Where one turn sends some rows of the set: a few examples, then the rows asked:
senad: 0.874  -3.809  -0.660  1.066  -0.577  -2.818  -0.637  0.892  -2.206  -1.576  1.969  0.518  -2.139
koto: -0.351  1.634  -0.045  -1.264  -1.337  1.687  1.880  0.668  2.718  -0.029  -1.354  2.340  0.424
pidel: 0.038  0.979  1.570  -3.949  -0.950  1.088  0.337  -1.275  1.107  -1.741  -1.248  2.136  0.955
lumug: 1.793  -3.037  -1.209  0.275  -1.355  -1.670  -1.138  -1.923  -2.476  1.558  0.367  -1.969  0.942
dubi: 1.518  -2.050  -0.399  -0.571  -1.447  -4.124  0.393  -0.460  -3.309  -0.513  2.994  0.099  -0.968
gomar: -0.393  -3.674  0.085  1.884  -2.511  -2.186  0.862  -0.178  -2.431  0.288  -1.639  -1.388  -1.393
vit: 0.639  -3.002  -0.279  1.075  2.537  -1.659  -1.478  -0.337  -1.899  -0.301  2.175  -0.423  -0.700
Dup: 0.174  1.060  2.037  -3.081  -3.237  0.887  1.798  -0.162  1.890  -1.050  0.743  -1.137  1.377
futug: 1.160  -2.608  -0.781  -0.639  -2.431  -3.789  1.284  -0.363  -3.268  -0.719  2.718  -0.364  -0.793
rekos: 0.611  -2.202  1.041  1.790  0.507  -3.233  -2.310  -0.642  -2.191  0.618  -0.363  0.595  -1.384
Guril: 0.899  -4.492  -1.508  0.546  -2.301  -1.718  0.588  0.552  -2.440  -1.343  1.556  -0.678  -1.844
lito: 1.810  -2.813  -2.140  0.305  0.595  -1.330  -1.460  -1.351  -2.348  0.425  1.304  -0.134  1.942
Vadi: -0.659  2.253  1.852  -2.298  -0.365  1.501  0.527  -0.466  2.198  -1.400  -0.436  1.472  1.575
kena: -1.469  1.439  2.933  -1.173  -0.503  1.624  2.737  1.055  2.074  -0.949  0.412  1.850  0.795
tezil: -1.422  2.006  2.099  -1.790  -0.832  1.200  1.215  -0.068  2.213  -1.797  -1.129  1.706  0.762
kaga: -0.975  1.658  1.525  -2.286  -1.365  1.567  1.392  -0.292  2.041  -1.631  -0.936  0.779  1.718
dozap: 1.993  -3.828  -1.730  -0.109  -1.066  -1.806  -1.059  0.327  -2.482  -0.825  2.514  -0.133  -0.951
Bago: -0.749  -2.731  0.173  2.370  1.186  -2.862  -0.692  0.445  -2.293  -0.967  -0.253  1.628  -1.233
nisez: -1.017  -1.821  1.087  1.808  -2.029  -1.195  2.688  1.263  -1.576  1.394  1.885  -1.411  -2.369
nive: 0.334  -4.188  -1.346  0.415  -0.142  -0.444  0.923  -0.764  -2.335  0.253  1.709  -2.705  0.797
Nug: -0.375  0.262  1.704  -3.830  -2.112  1.275  1.521  -1.156  1.134  -2.001  -1.918  1.876  0.680
lam: -1.475  -4.024  0.347  2.183  0.399  -1.439  1.368  0.597  -2.028  -1.172  0.458  -0.991  -1.968
kezu: -0.566  0.605  2.185  -3.493  -0.921  0.614  0.940  -0.871  1.195  -2.124  -1.869  2.573  -0.006
poge: -1.128  1.520  4.058  -1.414  -2.188  -0.600  1.635  0.771  1.859  -2.081  -0.308  0.467  -1.085
sadof: 0.820  -2.252  0.069  -0.095  -1.948  -4.403  1.175  -0.139  -3.351  -0.961  2.389  0.325  -1.500
vetu: 0.885  2.266  3.126  -2.670  -0.629  -0.277  -0.601  -0.462  1.999  -0.931  1.610  0.469  0.775
zife: -0.259  1.558  -0.018  -1.281  -0.757  1.449  1.572  0.343  3.105  -0.129  -1.240  2.584  0.279
Tubig: -0.164  1.969  2.559  -1.799  0.465  1.517  1.398  0.288  1.984  -0.384  1.205  1.851  1.435
dit: 0.288  -0.379  1.577  1.406  0.927  -2.169  -0.431  0.703  -1.216  2.041  3.352  0.100  -1.957
deneb: -0.227  1.420  1.870  -1.970  -1.414  2.147  2.863  0.421  1.856  -0.535  0.861  0.947  2.059
tumed: -0.611  -4.258  -1.693  1.379  -1.887  -1.018  1.961  -0.236  -2.430  -0.544  -0.807  -0.940  0.242
sedo: 1.049  -1.470  -0.311  -0.048  -1.188  -0.587  1.043  -0.121  -1.562  2.774  3.563  -2.181  0.233
bogi: 0.007  2.005  -0.395  -1.163  -1.080  1.446  1.358  0.157  3.044  0.140  -1.359  2.294  0.566

pidel goes to -> kezu
koto goes to -> bogi
kena goes to -> deneb
Where do these go?
sedo goes to -> dit
dozap goes to -> senad
vetu goes to -> poge
rekos goes to -> gomar
dubi goes to -> sadof
vit goes to -> lam
lito goes to -> Bago
tezil goes to -> kaga

